Where one turn sends some rows of the set: a few examples, then the rows asked
q118: [ 2.13 -4.45  2.14 -0.67 -1.65  0.71 -2.46 -1.63 -0.10  0.14  2.67 -1.94
  0.56]
q652: [ 2.65 -3.47  1.89 -0.29 -0.95  0.85 -2.60 -2.10  0.15  0.60  2.48 -0.38
 -0.72]
q376: [-0.33 -1.58  5.26  0.60  1.22 -0.01 -1.53 -0.78 -1.62 -0.53  1.24 -1.96
  2.72]
q863: [ 1.60 -2.25  4.52 -0.49 -2.82 -2.66 -2.14  0.00  2.91 -1.68  1.73 -0.01
  0.56]
q898: [ 0.59 -2.36  2.65 -0.35  0.17 -3.42 -0.86  1.68  0.83  0.92  4.26 -0.53
  2.61]
q52: [-0.41 -3.18  2.29  0.16 -0.20 -1.41 -2.77 -0.62 -1.39 -2.43  0.29 -2.25
  3.80]
q519: [-1.70 -2.42  0.82  2.57 -0.69 -1.77 -1.90  1.78  1.71 -2.30  2.18  0.36
 -0.90]
q960: [-0.95 -1.93  0.78 -1.41 -0.68 -4.56  0.18 -0.09  0.87  0.86  1.13 -1.10
  1.93]
q975: [-1.96 -0.89  0.66  0.63  0.78  0.78  1.32 -1.02 -0.49 -0.87  0.33 -0.72
  0.41]
q403: [-0.99 -1.66  0.96  2.18 -0.65 -0.91 -3.06  1.20  2.40 -2.93  1.08  0.53
 -1.35]
q995: [-2.49 -1.89  1.12  2.91  1.36 -1.99 -1.12  0.66  0.63 -2.02  2.89  0.13
 -0.29]
q354: [-1.02 -3.95  2.75 -2.22 -0.06 -2.20 -1.17  0.62  3.21  0.56  3.65 -1.34
  1.31]
q912: [ 1.89 -3.10  1.13 -1.25  0.49 -2.53 -4.29  1.56  1.62 -1.08  1.48  1.59
  2.12]
q141: [ 0.33  0.92  2.83 -0.02  0.44 -2.28 -1.37 -3.14  1.13 -2.23  0.97  2.05
 -0.26]
q768: [ 2.06 -2.53  1.82  0.36  0.79  1.04 -3.94 -1.24 -0.45  0.22  3.23  0.54
 -0.48]
q558: [ 0.11 -2.89  4.08  0.59  1.49 -0.77 -2.67 -0.23 -1.35 -1.81 -0.12 -1.77
  3.33]
q963: [ 2.69 -2.56  1.28 -1.51 -2.15  0.57 -2.27 -1.72 -0.01 -0.44  2.20 -1.81
  0.28]
q177: [ 0.65 -3.14  2.16 -0.71 -0.26  1.83 -4.27 -0.90  2.50 -1.03  3.28  0.12
  1.21]
q189: [-3.33 -2.05  1.09 -0.04  2.17 -0.51 -2.67  0.43  2.25 -2.86  1.99  0.84
  0.66]
q320: [-0.09 -1.76  1.66 -1.41  0.25 -3.69  1.00  1.19  0.40  1.04  2.37 -0.82
  2.20]
q814: [-1.17 -1.52  0.82 -1.51 -0.29 -3.84  0.70  1.12  1.48  1.33  1.87 -0.36
  0.53]
q936: [-1.07 -3.12  3.16 -0.03  1.58 -2.30 -2.53 -0.07 -0.98 -2.02  0.13 -1.45
  4.05]
q315: [ 0.93  1.29  1.78 -0.73  0.33 -1.33 -1.77 -2.47  1.12 -2.76 -0.36  0.39
 -0.39]
q421: [ 0.30 -2.72 -1.27  0.23  1.87 -0.27 -2.06 -1.78 -0.29 -1.88  2.03  1.25
  2.33]
q794: [ 0.19  0.21  4.22 -0.02  0.44 -2.91 -1.68 -2.18  1.48 -1.00  2.33  1.48
 -1.83]
q39: [-2.04 -2.03  3.58 -1.18  1.96  0.31 -0.90 -2.44  0.81 -1.37  1.60 -1.49
  3.65]
q58: [-1.35  0.18  3.68 -2.43 -0.10 -0.21 -0.78 -2.09  2.89 -0.45  1.95  0.60
 -0.55]
q701: [-1.01 -2.24 -0.19  1.67 -0.56 -2.19 -2.70  1.25  2.60 -1.78  0.53 -0.40
 -1.36]
q561: [-1.14 -2.63  4.84 -0.71 -1.15 -1.47  0.56 -1.72  0.43 -0.46 -0.09 -1.96
 -0.72]
q92: [ 1.37  0.82  2.54 -1.06  0.37 -0.97 -1.35 -3.65  0.80 -2.05  0.95  1.06
  0.59]

q652 turns into q320
q52 turns into q701
q863 turns into q561
Now these:
q92 turns into q936
q58 turns into q39
q768 turns into q898

Where one turn sends some rows of the set: a few examples, then the rows asked
q913: [-0.42  1.48  0.67  0.73 -1.30  2.29 -1.56 -2.26  0.82 -0.30  2.76  1.01
 -2.05  1.58  2.23  1.51 -0.97]
q379: [ 0.95 -0.23  0.39 -0.07 -0.59  1.07  0.15 -0.79  4.99 -1.79  3.04  0.85
  0.07  4.20 -1.22  1.07  0.03]
q751: [ 0.83  1.50  0.76 -0.05 -3.01  0.69  0.07 -0.28  2.00  1.02  3.26  0.47
 -1.20  0.84  2.35  2.57 -1.33]
q127: [ 0.95  0.92  1.42  3.71 -1.67  2.34 -1.36  1.49  1.85  1.71  1.20 -0.28
  3.61  0.03 -0.77  1.51 -3.49]
q59: [-0.74  0.25  1.63  1.31 -1.76  2.75 -2.83  0.01  2.31  0.44  3.23  0.60
 -2.52  0.84  1.97  1.62 -2.15]
q191: [-0.14 -0.56 -0.02  3.03 -2.36  1.24 -1.29  0.04  1.27  1.49  2.35  0.27
  4.69 -0.47 -1.93 -0.37 -2.98]
q483: [-2.31 -1.55 -0.14  1.78 -3.25 -1.43 -2.92  0.49  3.96  0.86  4.08  0.23
  1.96 -0.02 -1.02  2.36  0.79]
q509: [ 0.38  1.91  1.14  0.95 -1.51  1.91 -2.22 -0.47  1.18  1.17  3.12 -0.09
 -1.75  0.99  2.29  2.59 -2.46]
q502: [-2.39  0.05  0.14  1.47 -1.82 -0.80 -5.24 -0.01  4.49  0.61  4.00 -0.06
  1.12  0.40 -1.78  1.69  0.24]
q636: [ 2.16  1.36 -0.09  3.25  0.44  1.74 -2.49  1.22  1.26  0.69  1.80  4.45
  0.79  1.88 -0.46  1.23  0.19]
q968: [-0.63 -1.01  1.90 -0.68 -0.94  1.90 -0.20  2.09 -0.68 -1.01  0.54  0.35
  2.09  2.91  1.16  0.38  0.04]
q910: [-2.47  0.71  0.09  0.81 -1.41  1.51 -1.07  2.33 -0.51  0.03 -0.19  0.60
  1.60  3.74  0.28 -1.51 -0.84]
q694: [-3.29  0.15  1.99  1.03 -0.84 -0.31 -1.29  0.29  1.74  0.73 -1.56  0.82
  1.27  3.96 -1.69  0.34  0.67]
q398: [-1.94 -0.74 -0.37  1.69 -0.89  0.37 -5.26  1.42  4.98 -0.32  3.04  1.25
  0.94  1.31 -2.04  1.76  0.71]
q624: [ 0.03 -0.25  0.49 -0.45 -0.11  0.61  0.16  1.63 -1.06  0.16  0.29 -0.61
  2.79  1.83  1.72  1.28 -0.53]
q799: [-2.22 -1.24  0.52  3.78 -2.72  0.05 -1.27 -1.63  1.81 -1.00  0.62  1.32
  1.96  4.50 -1.69 -0.45 -0.91]
q346: [-2.70 -0.99  1.63  3.35 -2.03 -1.16 -0.08  0.44  1.31  0.67  1.08  1.98
  2.01  2.91 -1.56 -1.16  1.25]
q732: [ 0.51 -0.18  0.66 -0.05 -2.42 -2.04 -0.36 -2.05  2.86 -1.48  2.36 -2.11
  0.43  2.22 -0.76  0.31 -0.46]
q972: [ 1.86  1.16  0.37  1.07 -0.28  0.78 -3.53  2.53  1.49  0.59  1.78  3.87
  2.90  1.26 -1.30  2.62 -0.88]
q168: [-0.14 -1.41  2.71  1.17 -2.31  0.21 -1.82 -2.13  1.07 -1.75  0.71 -0.86
  0.17  3.17 -1.66 -0.64 -0.37]
q420: [-0.40 -0.60  0.64  0.37 -2.00 -0.62  0.07 -1.18  3.19 -2.28  2.04 -1.30
 -0.34  4.32 -1.30  1.03  0.04]
q323: [ 0.74  2.52 -0.74  0.03 -1.80  1.48 -1.62 -1.76  2.33 -0.03  3.39  1.23
 -1.26  0.38  1.94  1.77 -1.86]
q742: [-2.83 -0.92 -0.49  3.29 -2.85 -0.31 -4.46 -1.04  3.65  0.58  3.16  1.03
  1.74 -0.29 -0.68  2.03 -0.78]
q255: [ 0.82  1.97  0.65  1.32 -1.30  1.02 -1.12 -0.50  1.75  1.03  4.07  1.28
 -2.14  1.37  0.68  2.97 -2.88]
q991: [ 2.46  0.86 -0.31  1.94 -1.97 -0.10 -1.79  2.61  0.83  1.18  1.15  2.96
  3.38  0.94 -0.30  1.87  0.71]
q83: [ 1.05  2.19 -0.70  1.91 -0.03  0.82 -3.61  1.90  0.89  0.12 -0.18  3.36
  1.98  2.31 -0.75  0.55  1.28]
q236: [-0.47 -1.13  1.63 -0.30 -0.71  2.82 -1.77  4.22  1.47 -0.15  1.48  0.20
  1.58  2.19  0.61 -0.74 -0.44]
q797: [-2.72 -0.77  1.07  1.99 -2.24 -0.68 -4.54  1.00  3.28  1.11  4.66  1.09
  0.83 -0.38 -1.70  1.48 -1.09]
q547: [-2.50 -0.67  1.71  2.48 -2.05 -2.23 -0.61 -0.43  2.03  1.56  0.04  1.95
  3.53  1.65 -0.87 -0.18  0.61]
q522: [ 0.47  2.22 -0.09 -0.63 -2.27  1.74 -0.69  1.30  3.01  1.18  0.52 -0.32
  2.91  0.72 -0.82  0.55 -3.87]
q638: [-1.07 -0.43  0.37  0.16  1.21  1.23 -0.22 -0.33 -1.32 -0.69  1.44 -0.28
  0.98  3.09 -0.89  0.11  1.18]
q569: [-3.17 -1.47  0.28  2.67 -2.36 -0.06 -5.44 -0.36  3.38 -0.51  2.22 -0.27
  0.85  1.38 -1.22  1.45  0.32]
q500: [-0.35  3.38  0.26 -0.50 -1.03  1.59 -0.69  1.26  4.45  1.01  2.81 -1.23
  1.30  0.00 -1.02  0.59 -2.26]
q55: [-1.27 -0.02 -0.35 -1.20 -1.40  1.56 -0.75 -1.62  1.55 -2.93  2.68  0.01
  1.06  3.96 -0.52 -0.60 -0.44]
q437: [-2.14 -1.89  1.62  5.23 -1.43  0.52 -0.22  0.41  2.60  1.59  2.35  1.99
  0.78  2.82 -0.85 -0.47 -0.29]
q604: [-1.50  1.38 -1.62  0.69 -1.00  0.70  0.66 -1.76  3.74  1.39  3.68 -0.04
  2.63  0.51 -2.04  0.98 -2.31]
q664: [-0.62  0.73  0.34  2.31 -0.57  1.35 -0.69 -1.77  3.90  0.95  4.43  1.26
  4.13 -0.44 -2.27  1.33 -1.16]
q789: [ 1.23  1.95 -1.34  2.02 -1.02  0.72 -3.85  2.87  1.04  0.96  0.31  2.59
  2.88  0.67 -0.08  1.42 -0.40]
q197: [ 1.80  1.79  0.30  2.71 -0.07  0.60 -3.42  1.14  1.07  1.42  1.26  4.02
  3.22  1.35 -0.68  1.80  0.24]

q797 turns into q255
q379 turns into q236
Now these:
q751 turns into q991
q127 turns into q664
q168 turns into q638
q913 turns into q83
q346 turns into q420
q742 turns into q323
q509 turns into q197
q398 turns into q59
q799 turns into q55
q547 turns into q732
q604 turns into q522

